runs of hidden systems:
kilid, path 1 (8 x 20):
[[-16  -4   6 -19  15  26  -3  30 -16   7   7  -4  -2  -8 -25  -2  34  31
   14   1]
 [-15  24  -6  16   5   3  12  14  16  -5   9   5 -43  19 -11  16  17   6
  -17 -10]
 [ 13 -12  -9   9   4   1 -10  -7  16  -7   2  44 -14  21 -15  11  -6 -20
   11  12]
 [  8   3  15  23  -6 -20 -29 -22  14  12  -2  -1   2   6   9 -18 -26 -11
    0   5]
 [ 19   0  -6  -1 -14  -7   9   0 -14  14   3 -22  29 -13   4   3 -26 -12
   10  12]
 [ -5  -1  18  -9  -3  12   3  15  -5  10   5 -18  18 -33 -12 -14  13   9
    2  -7]
 [-12  15 -11  -2   0  10  21  14 -14  -4   9  -1 -17 -19  -3  10  15   0
  -20 -16]
 [ -7  -6  -9  -1  17  10 -11   7 -11  -2   1  35 -19   1 -11   6  15   1
    1  -2]]
biza, path 2 (8 x 20):
[[ -2 -22 -15 -15  11   8 -12  -1  -7 -15 -14  -5   7  43   2  25  16  20
   21  33]
 [  0   3  13  14  -5 -10   7   5  35   0 -11 -43   4  37  -3  18   4  14
    8  17]
 [ 11  -9  13  -1 -20  -1  35  -3  41 -17  -5 -18  24  -5  -7  14  -1 -16
   -7  -2]
 [-10 -15  16   4  -9  -3   4 -24  17 -31 -19  -4  12 -19  21   4  16 -16
  -33  -7]
 [ -9  -8 -21  -5   4  -6  14 -13 -23 -22 -23  -4   7  -2  34  28  11  -6
  -27  -2]
 [-12 -18  -7  -3  25  -3   7   8 -11  -4 -32  -2  11  16  13  31  26  20
   -4  -3]
 [ -4  -2   2   1  18 -13  25   2  24  -3 -22  -6   8  35  11  19   1  24
    0 -16]
 [  3 -17   7 -16   2   0  24 -14  39 -26 -12   6  21  27   4   5  -1   9
    4  -7]]
tanu, path 3 (8 x 20):
[[  4  -5  -3   7  -6  -2 -30 -23   4 -12   6  19 -14  18   5  -8 -11 -13
    2  20]
 [  6  -2  -2  11 -10  -9 -17  -7  -2   3  -5 -27   6  19   8  11  -8  -4
    7  28]
 [  1  -1  15   6  -7   1   2  14   7  13  -1 -33  16  -9 -12   3   7   6
    6   9]
 [ -4   7  10   0  -3   2  21   8   3   4   1  -9  10 -31  -2  -5   3  -3
  -14 -21]
 [ -3  -7  -5  -6   8   5   7   0 -14  -5  -3  27   2 -24   3   1   6  -9
  -12 -15]
 [ -6  -2 -10   4  16  -3 -14  -5 -16   3  -6  25 -11   7   9   3   2   3
   -4  -4]
 [  2   0 -10   1  10  -4  -4   1  -1   3  -2   4  -6  30   1   9  -6  12
   12   8]
 [  4   5   8  -2  -4   2   0   1  19   2  10  -9   1  19 -11  -9  -8  11
   15   6]]
tid, path 4 (8 x 20):
[[  9   1   1 -10  -9   5 -13  -3  -4   5  14 -11   9  10  -7 -14 -14   8
   22  19]
 [  1  10   3  -8 -17  14   2   9  -1  -1  23 -18  -2 -10 -16 -10   1   1
    7  11]
 [ -4   9  -3   2  -8  12   5  13  -8   1  16   2 -13 -23 -16   2  10 -11
   -8   0]
 [ -2  11  -6  16   6  -3   1  11 -11  14   3  15 -16 -16  -7   7   2 -10
  -10 -12]
 [  7   4  -9  13  15 -12   3   9 -10  24  -6  16  -1   1  -2   9 -14  -2
    4 -11]
 [ 11   0  -1  -2  11  -7   5   4  -1  19   0  11  13   8  -4  -6 -21   9
   18  -9]
 [  8   3  -1 -17  -1   5   8  -2  -1   5  13   4  13   2  -4 -18 -19  11
   16  -5]
 [  0   7  -4 -17  -8  14  -2  -2 -10  -4  22   4  -1  -6  -6 -20  -7   6
    8   3]]
kilid, path 5 (8 x 20):
[[  0 -13 -11  -9   8   0  -1  -7 -31  -2 -11  14  18 -24  18   4   0  -7
   -9  -6]
 [-14   2  -1  -7  21  -1  -7   4 -24  10 -12  -4   6  -1  14  -4   8  28
   -2 -13]
 [ -5   8 -12 -10  14   2  19  12   0   1   0   0  -5  25  -2  10   1  24
    7  -8]
 [ -1   1   8  -7   2   7   3  -3  28 -12   9  12  -9  24 -11  -9   0  12
    9  -1]
 [  3   6   2   3 -16   0  -4 -18  21 -18  12  -2  -9  15   4  -7 -11 -10
   -5  12]
 [  6 -12   4   1 -14   3 -17 -14   1 -11   1  -9  12  -3   3   0  -1 -15
    1  24]
 [ -4  -5   9   9  -5  -4  -7   0  -6   1 -11 -24  14 -16   7   8  10  -6
  -10   8]
 [ -2  -9  -2   0   7   0  16   9  -8   1 -15  -2  14 -16   3  18  14  -2
  -10  -9]]
Refa, path 6 (8 x 20):
[[  3 -13 -21 -21  -6  14  -6 -19 -28 -24   7  31   2 -17  11  -2  -2 -19
   -6   9]
 [-15  11  -1  11   4  -3 -41  -7 -29   7   2 -17 -18   8  15 -10   5  13
   -4  17]
 [ 13   9 -14  19  -5  -8   7  17   1  19   5 -13  -9  18 -15  27 -11 -11
   12  18]
 [  1  -1  23   8   5   5  -2  13  31  12   7  13  -4  -6 -29 -13   5   3
    9 -11]
 [  5   7   4   1  -7  -9  17 -15  12  -4   2   8  10 -16  13 -12 -21 -13
  -17 -22]
 [  2 -13  -7 -11   5   6 -13  -7 -29   0  -1  19  14 -21   6  -7  -2  -7
    2   3]
 [ -9  15  -6   3   4  -3 -11   4 -26  13   4 -21  -5  -1  11  -5  -2  15
   -2   2]
 [  6   8 -14   1   0   5  11  18  -5  10  12   2 -10   9 -18  15  -3  -1
   11   6]]
tanu, path 7 (8 x 20):
[[  9 -19  -7  -6  11   4  -7   9 -12  10  -8   8  17   9  -9  13   2   5
   23  15]
 [ -6  17  13   5   6  -6  -5   2   5  16   6 -14  -4   5   0 -20  -9  22
    2 -12]
 [  6   4 -12 -19  -9   9  26   2  -4 -10  11  -2   8  -2  -1   3  -6   0
    3  -1]
 [ -4   3   8   2  -5  10 -18  -2   1  -3  14  10 -13 -11 -10 -16   7  -4
   -2   5]
 [  1   8 -14  11  -7  -7   3  -6  -9  -4   0  -5  -8   3  12  15  -6 -13
  -13   6]
 [  5 -10   3   9   3   2 -10  10   2  10  -4   3   3  -1 -16  12   8  -6
   11  13]
 [  2  10   6  13   3 -13   5   1   7  15  -3  -7   3  -2   3  -2 -12   2
   -4 -12]
 [  8  -7  -5 -11   2   4  12   4  -6   4   1   9  17  -9  -4   1  -7   0
    8  -4]]
nepe, path 8 (8 x 20):
[[  7  -7  17  16   3 -21   3  -6  15  15 -22 -17  27  -3  11   3 -12  -2
   -3  -8]
 [  0 -14  10 -13   0  -2   8 -10  -8  -3 -13  -8  37 -26  17 -10  -4   1
   -6 -12]
 [-13   2  -5 -23   0   9   5 -13 -22 -19   2  -4   7 -12  23 -14   4  12
  -15 -10]
 [-13   3 -17 -19   4  13   8  -1 -14 -21   5   3 -13  17   6   9  15  16
   -4   4]
 [ -9   2   1  -1   6   5   3   3  21 -14   1   2 -19  34  -7  10  13  15
    2   4]
 [  5  -2   8  14  -4 -10   8  -4  36  -6  -8  -7   0  24  -5  14  -3  -4
    0   5]
 [  5 -12  18  10  -9  -9  -3 -12  24  -7 -14 -13  20  -4   5   2   0 -12
   -7   6]
 [ -5  -5   9   2  -7  -7  -3 -13  -7  -7 -13 -21  18 -19  21  -1   3  -5
  -19  -1]]
nepe, path 9 (8 x 20):
[[ -2  -1  28  -1  17  -7   7   3  33  15 -11   0  17  11  -5 -20  -6  30
    9 -28]
 [ 17  -1  -4 -15 -15  -5  34 -16  15 -11   4   2  27  -5  11  -6 -31 -13
   -2 -12]
 [ -4 -13   6 -19 -16  17 -17 -22  -2 -32   9   3   7 -11   7 -17  10  -8
   -6  17]
 [-15  17 -11   5  -9   2  -9  -4 -18 -11   7 -27 -21  11  15   8  10   7
  -15  16]
 [ -9  -5   0   4   9   6   7  23   1   3 -10 -11  -5   7 -16  28  30  12
    2   5]
 [ -6   4  16  15  11 -10  13   3  29   3 -11   6  -4   4  -1   2   4   6
  -13 -25]
 [ 11 -15  -3   2   1 -10  14 -13  10  -6 -16  17  20  -2  12  11 -13 -16
   -6  -7]
 [ -4 -14   8  -7   2   0 -22 -23  -5 -13  -8   4  15  -2  19 -16  -2   3
   -3   6]]
biza, path 10 (8 x 20):
[[-12   9 -10  -5  17  13  -2  24 -29  14  10  13 -18 -12 -13   2  17  16
    3  -9]
 [ -1  16  -4  12  16   0  -4  15   5  19  12  23 -27  14 -20  -2  -5   9
    8 -11]
 [ 16   2   0   5   0  -2  -9  -1  14  12  16  29  -7  12 -20 -12 -23  -8
   21   2]
 [ 11   0   9   3 -12   0 -30 -13   3   8  15   3   4  -3  -7 -27 -21  -9
   15  17]
 [  6  10   0  -2 -18   6 -15  -1 -20  10  20 -20   6 -21  -4 -18 -12  -6
    6  15]
 [ -5  11   4   2  -7  12  -7  18 -22  15  16 -14  -5 -34 -15 -10  10  -2
   -3   2]
 [ -6  19  -3  12   4   3   1  18 -15  19  14  10 -20 -26 -13  -3   4  -5
   -9 -16]
 [  3   6  -7   8  13   1  -7  11 -12  19  10  37 -16 -13 -14  -6  -7  -6
    4 -14]]
tid, path 11 (8 x 20):
[[  2  -4 -16  -7  15  -7  -9 -14 -11  -3  -9  10   2  40  19   4 -16  18
   12   7]
 [  4  -4  10  -9  -5   3 -15  -9  23  -8   8  -9   4  33  -8 -13  -8  15
   22  21]
 [  6   4   5  -7 -29  11   6  -8  19 -20  19 -20   2   0  -8  -5  -4 -12
    0  20]
 [ -4  -6   7   6 -16  12 -10   0  -2 -11   7  -4  -4 -30 -10   2  19 -22
  -14  13]
 [-10   6   2  22   1  -6  -5   8 -15   9  -8 -11  -9 -25   5  12  14 -12
  -24  -5]
 [ -2  -6  -6  13  20 -10   7  15 -12  16 -22   5   5  -3   2  25  10   4
   -4 -10]
 [  1  -4   7   2  20 -10  12   3  14  10 -16  10  13  13   3   1  -5  18
    5 -21]
 [  4  -7  -1 -19   4   0  13 -14  10 -12  -3  12  17  15  11 -10 -16  11
    6 -10]]
Refa, path 12 (8 x 20):
[[ 13 -28   5  12  27 -14  -3   7  15  20 -28  30  21  16 -10  18  -3   1
   21  -3]
 [  1  -6  21 -12  13  -9  13  -6  15  12 -15 -11  37   1  12 -21 -15  29
    6 -27]
 [  5 -11 -10 -38  -7  15  32  -3 -15 -16   4  -8  35 -11   8  -3  -5  10
    7  -5]
 [-22   3  -1 -26  -5  25  -7  -1 -19 -26  13 -18  -8  -3   5 -11  27  22
   -7  10]
 [-10  12 -15   5 -14   5   3  -2   0 -23   7 -17 -29  22   5  25  16  -6
  -15  22]
 [ -3 -12   9  22   3  -1 -19   1  28  -9  -8  12 -20  23 -16  19  20 -10
    0  19]
 [  4  -9  21  26   4 -21  -4 -13  37   2 -22  -1  10  10   7   6  -5  -9
   -9  -5]
 [ 10 -28  10  -2   8  -7   7  -4   6   4 -24   7  41 -15   5   7  -3  -6
    5  -7]]

runs to name:
path 13 (2 x 20):
[[ 18 -31  -2  -5  17  -4  -8 -10   0   6 -13  56  25  -7  -4  -3 -15 -16
   18  -5]
 [  6   7   1  -6   0  -9 -31 -28 -15   8  11   6   6   9  20 -37 -36   8
   11   4]]

nepe
path 14 (2 x 20):
[[  4  14 -41 -18  -4   5  -8 -11 -43  -9  21  10 -19  27  17   1 -22   3
    9  22]
 [  1   8   8   9  -3  10 -42  12   8  14  24  -3 -28  24 -32 -14   3   8
   29  31]]

tid
path 15 (2 x 20):
[[-20   7   6  13  11   1 -19   5  -2  -1  -5  -5 -24  11   0   4  25  15
   -9   1]
 [  0   1  -5   4   2  -4  24   5  21  -9  -7  -1  -5  22  -3  25   5   2
   -5  -3]]

tanu
path 16 (2 x 20):
[[ -8 -27  -6 -26  14  11  14   0 -11 -20 -23   0  26   7  12  19  24  18
    1   1]
 [-19   5   6   1  11  -6  10  -4  19 -15 -18 -22  -7  33  17  12  16  29
  -13  -8]]

biza
path 17 (2 x 20):
[[ 12   5  10  16  -1  -4  -3   1  30  10  12  29 -14   5 -23  -9 -14 -15
    8  -6]
 [ 20   0  -9   6 -11 -14   0 -18   0   6   3   6  15   3  11  -3 -37 -21
    5   6]]

tanu
path 18 (2 x 20):
[[ -8  -3 -12 -10  22   2   7   8 -13   2 -10   7  -1  21   5  12   9  26
    6  -7]
 [ -2   0   4  -3  11  -1   7   4  24  -1  -2   3  -3  33  -8   3   0  21
   13  -2]]

biza
path 19 (2 x 20):
[[ -6 -10 -12  -9   2   3   4 -10   2 -25 -11  -1  -1  27  13  21  12   6
   -5  13]
 [-10  -9  23   6   3   3 -17  -3  29 -10  -7  -9  -3  18  -7  -4  19  12
    2   9]]

tanu
path 20 (2 x 20):
[[  7   8 -13  -7 -17  -2  25  -7  13 -16   5 -28   4  30   9  18 -12   1
    1  15]
 [ -4 -21  18  -8  -6  20 -16   2  23 -19   3   4   2   3 -23  -2  28   1
   10  21]]

Refa
path 21 (2 x 20):
[[ 14   3 -12  14  10 -22 -21 -23 -14  17  -1  42  -5   3  18 -17 -41 -16
    1 -10]
 [ 15  -6 -25 -11   7  -3 -17  -1 -37  19   3  -2  16  23   6   4 -27   9
   33  28]]

tanu
path 22 (2 x 20):
[[-11  20  -5   0   9   4 -14   7 -20  12  13  -4 -20   8   0 -13   0  22
    3  -3]
 [  5  12 -18   1   1   5  10  15  -2   6  14   5 -19  23 -15  14  -5   3
   12   9]]

tid
path 23 (2 x 20):
[[-10  14  -4   8   6  -7   2  14 -29  18  -7 -33   3 -14  12   9   7  13
  -11  -5]
 [  0   3 -16  -5  12   9  24  26  -8   8   4  11 -10   3 -19  23  12   7
    7  -7]]

Refa
path 24 (2 x 20):
[[  1   0  12  11  15  -6   1   8   7  20  -6  17   3 -10  -8  -6  -3   4
    1 -21]
 [ 12  -2  -7  -2   3  -6   7  -7  -5   8   0  21  14  -8   5  -5 -24  -9
    3 -11]]

nepe
path 25 (2 x 20):
[[-12 -14  10  21   1  -5 -30 -17 -13  -9 -18  15  -4 -34  16  -1  20 -24
  -33  -1]
 [ -7 -16 -15  14  24 -15  -3   3 -23   7 -36   4   6   7  20  37  16   2
  -11   0]]

tanu
path 26 (2 x 20):
[[  1  -6 -13 -17  13  -1 -20  -8 -57  17  -3   6  25 -24  23 -19 -17  10
    8  -2]
 [-13  19  -5 -10  16   5   1  24 -31  25   5 -32   1   7   1  -5   6  43
   12  -5]]

kilid
path 27 (2 x 20):
[[  0  19 -14 -11 -14   9  23  -3  11 -19  25   5 -21  13  -4  -1  -9  -2
   -7  -3]
 [ -1  -3   2   2  -8   9 -25 -16  10 -19  14  23 -19   7  -6 -12   1 -13
    0  16]]

Refa
path 28 (2 x 20):
[[ -1   3   1   8  15  -1 -14  -4  13   3   5  36 -21  15  -8  -9  -5   3
    4 -10]
 [ 12  12  -9  11  -5 -12 -10 -13   3   8  10   7  -8  21   5  -8 -31  -7
    8   8]]

kilid
path 29 (2 x 20):
[[  4  -2   1  -8 -19  17   0  13  -9  -1  15 -23   9 -17 -19   3  11  -7
   10  23]
 [-11   4  11  16  -5   8  -4  15   1   1   1 -10 -13 -26 -14   9  28  -8
  -17   0]]

kilid
path 30 (2 x 20):
[[ -8  14  -8 -14 -20  27  18  11  21 -29  30  -7 -31  20 -27  11  21   1
    1  18]
 [ -1   6   4  24 -18   6  -6  -3  28 -16  16  24 -35 -10 -22   7  11 -37
  -19   5]]

tid
path 31 (2 x 20):
[[ -7  17 -10   5 -10  -2 -11 -20   8 -23  13  -1 -32  34  13  -3  -6   0
  -11  13]
 [ 11 -20   0   3 -10   2 -26 -11   7  -9  -2  -3   8  22  -5  10  -1 -10
   18  39]]

kilid
